Rotation paths and how fast each direction turns (degrees per step):
Each turn is a multiple of 5 degrees from 10 to 175, or 0.
Each row of a path follows its step; steps can be skipped.
Rotation 1:
step 0: [ 14  -2   1   5  -3   1   0   3  -9 -13   9   6  12  15  14 -15  -2  18
  -2  12  -2  10   1   1   3  13 -16 -12 -12  -9 -11  12  11  -5  -5  24
 -18  14 -15  29 -18   4   1]
step 1: [ -6  11 -13  -1  -4   9   1 -25  -2  -5   9  -2  -2   9  -1   9   5   9
   8   0   0   2   2  -3   2  -6   6 -30  -5   2 -15 -23  13   0  15   1
 -24   9  26  11   9  18   2]
step 4: [ 11   1   3  -2  -1 -12  -8  12   4  17  10  -3  -1  28  17  -2   9 -23
 -22 -14   6  13  -4  -9  -9  -8 -29  -2   4   5   8   3  -5   1   5  -7
  -5   2  -9  16  -3  23  -3]
step 6: [ 12  -5  -4   6 -17  -3  -5  -6   7  -4   4   2  13 -20  -2  15 -10   8
  18  -3  17   0   3  -2  10  15   2 -24  -3 -15  12 -21 -10   2   3  24
  14  -9  12   7  -1 -15 -14]
step 10: [  0  -4  -6  -2  -5  17  -9 -19  13   4  12  -3   3  -1  -9   4 -11  -2
  12 -17  -5  -1  -8 -11  11  -1 -14 -20  -7   0   3  29  19 -10 -19  10
  11 -16 -14   6 -15   9 -14]
step 12: [ 10   2 -15   3  -3 -30   3  21 -10   4  10 -15  -4  -1   3   3   0  -1
   7   7  -4   9   4  -7 -10   3 -12   2 -12  -4 -19 -22   5 -14  27   7
  -3  -6   8 -12 -12   3  22]
step 14: [ 19   2  19 -11 -16   3  -7 -12  11   8   8   0  21  22   4  -5   9  -5
 -14 -12  12 -11 -17  16   9   8   8 -17  -6   1   6  14   6   2  -6   7
   4  11  22  -8   9  11  -8]
step 15: [  9   3   1 -28  -9  -6   4  -4  26  -8   9  -1  -7   0   4 -17  10 -13
   2 -13 -25  12   3 -17  20 -17   6  -5 -21  -6   0  -6 -15  -6  -3   2
   6   7  -6   7  14   7  -8]
step 16: [  9 -21  -2   6  -4   2  -1   6  -7   0  -7   8   3 -13   4  29  -4 -23
   3  17 -11  24 -15 -19  -9  -7   6  -6 -16 -16  -2 -12  -8  -3  -2   4
  -4  -5 -15  20  -6   0   1]
step 17: [  9  -8 -20   9   9   8 -11  17 -27  10   0  -1  -6  11  -2  28   2   2
  -6  11  15   6  17   5  10  -4  -3 -13  13   2  -3  -5  -9  -1   9  10
   8  18   7  -2 -15  11 -20]
step 18: [ -2  -8  -1   8 -24  -4  -4  -6   8 -17  12 -14  -2  14   8   5  -2  12
  -4 -10   1 -21  20  16   3   9  -8   0   4   6  -6  -8  -3  15   1   8
   0 -12 -13 -20  -4  30 -14]
[ 0  3  0  2 -7 -2  5  1  4  0  3  0  2  3  9 -5  1 -2  5 -1 -3  4 -2  7
  0 -1  3  1  7  3 -4  0  2 -2 -2  1  4  1 -5 -2 -1 -4 -8] : 95
[ 6  3  1  0  0  1 -3 -3 -5  4  4  1 -1  0  4 -6  7  3  5 -7  3  0 -2  1
 -4 -4  1  1 -6 -2 -1  3  6 -5  6 -6 -3 -3  2  0  0 -2  4] : 35
[-4  0 -7 -4  3  0 -5  5 -3 -5  5  0 -1  4  2 -1 -6  0  2 -1 -1 -6 -2 -2
 -6 -4  7 -3  4 -2 -3  2  4  5 -1 -2  3 -4 -1  3 -2  5  0] : 45
[-4  1 -3  6  5 -1  3  2 -5  4  3 -1  2  3 10  1 -2 -1  0  7 -2  1 -1  2
 -2 -6 -6  6 -5 -1  1  4 -6  1 -1  4 -2  1  5  1 -1  2  0] : 85
[ 5 -2  1 -1  1 -4 -6  2  1 -2  1  0  3 -1  3 -4  3  5 -5  4 -3 -4  6 -1
  2  0  3  4  2 -5  4 -4  5 -5 -2  2  2  2  7  1 -5 -3 -5] : 125
[-6 -5 -4  0  0  4 -5  3  1  2  1  2  1 -1  1  5  5 -4  1 -3  2  3  1  0
  6 -1 -6  4  1 -8  1  0  3 -4  0 -6  6  1 -7  3 -4  1  0] : 60
Rotation 2:
step 3: [  9 -14  12  -1  -4 -22  -1  -4  16  12  11  -4   9  -1   4  15   2   7
   4  18  -8  -7  10  22   1  11   2  10   2  13  -9   2   0 -21   5  22
  -8  -4 -18 -23 -12  -6  17]
step 5: [ -5  -9 -21   3 -13   7  -4   0  26 -14   2  -1  -7  -9 -17 -12  -3  12
  -6   4   1 -22  -9  -7  -1 -13 -23 -12 -12   6  10  -8   4  -8   7 -18
  13   8   6   5   2  -5  26]
step 6: [  3   2  17   9  26   3 -13   0  13  -6  10  -2 -11  13 -16  -5  -5  27
  10   3  -9   3 -16   8  22  19  14  -7  -4   1  -9   4  -2  -5  10  10
 -17  -6  -7  -4  -5   8  17]
step 7: [-22 -29  -1  -1  13  -1  -7   2  -8  22   1  11  13   5   3  13 -24  -1
  -7  -6   2   4 -11  -2  10  -9  -3  -9 -12   1  13   2   9   7 -16  10
 -15   7  11   1 -18 -13 -16]
step 8: [ 12 -16 -16 -13   5 -13  19  -7   8  -1  21  -6  -2  14   0 -11 -21  -3
  -4  10   7   3  10 -17  -3  -2  -8   6  -2   2 -12  -9   0 -17  -7   1
  29  12  15  -3  -8   5  16]
step 9: [  6   9  21  15  17  12   1   9   7 -14 -14   1 -27  21   4 -18  -9  -5
  -6  -1   3   5  -4   4  11  -9  12   0  -3   7  -5  -1  -5  24   2 -18
   8 -13  10   3 -17  13   5]
step 10: [ -7 -38   0  -7   5  16  10   0   6  -5 -20   8  -2   3  -6  -8  11  13
   0  -6  -9 -15  13  -1  25  -9  -6  -2 -10  -2  13  -6   5  -5 -13  -3
  -6   4 -10   3   6   1 -30]
step 12: [ -6   0 -16  -2  10  -3  -9   1   1 -10  -5   4  -3   4  13   0  -6 -44
  -2   2  19   9  -5  -6   2 -16   8  13   6   7   8  -8 -11  19  11 -19
  -8  -9  11 -13  -3  -1 -13]
step 13: [-10  -8  -2 -17  -4   9  13 -20   7 -35   0  -3 -11   2   9  -1  14  12
   8  17   0  -6  15  11 -12 -15   7  14   8  -3 -10 -13   4 -11   5   4
  10   0 -15  11  -1   4 -19]
step 15: [  6  -7 -20 -11 -10  -3  -2   5   4  -6  -1  24  15  -9  -9   5  17 -23
 -17 -20   9 -10   6   5  -3  -2  -4  16 -14  -8   1   7  -8  -9  -1  -2
 -24 -11   5 -16   8 -16  -1]
step 16: [ -3  17  10  -8  11 -16   5   6   3   2   6  -6   7  -8   3   6  11   4
   6  16  28   1   1  22  -9  -9  -4   7  12 -10 -15  -9   9 -25  26  -2
   5 -10 -17   2  -8  -4   9]
[-1  5 -1 -6 -2  2 -2  1 -3 -3  1  0  0 -1  2  0 -6  4  1 -2 -3 -8 -4  4
  4 -5  2  2 -4 -2  1 -4  1  4  6 -1  5 -1 -5  0  1 10  1] : 95
[ 1 -3 -3  1 -4  4  0 -5  1  0  2  0 -2  1 -2  5  1  2 -9  0  0  1  5  0
  1  3 -5  8 -4  8  2 -6  0 -6  3  0 -2  4  0 -3  4  4 -2] : 145
[ 2  0  4 -1  2 -2 -2  6  2  3 -4  9  2 -5 -4 -7  4  5  2 -6  2  3  1  1
  1 -1 -1 -2 -2  4  0 -3  2 -3  4 -7  1  0  2  0  7 -1  0] : 70
[ -3  -1  -1  -4  -1   0   2   5  -5   2  -3  -2   0   1 -10  -1  -2  -4
   1   2  -2  -4   0   5   5   1   2   2  -1   6  -3   0   1   1  -3  10
  -4  -2   1   3   7  -3   2] : 90
[-9  5  1  6  1  0 -2  2 -2  5 -1  3 -6  4 -1 -3  2 -3 -9  1 -1  2  1  7
 -4 -3 -3 -5  1 -3  2 -3  5  1  4  4  3  2 -1  0 -2  1  0] : 155
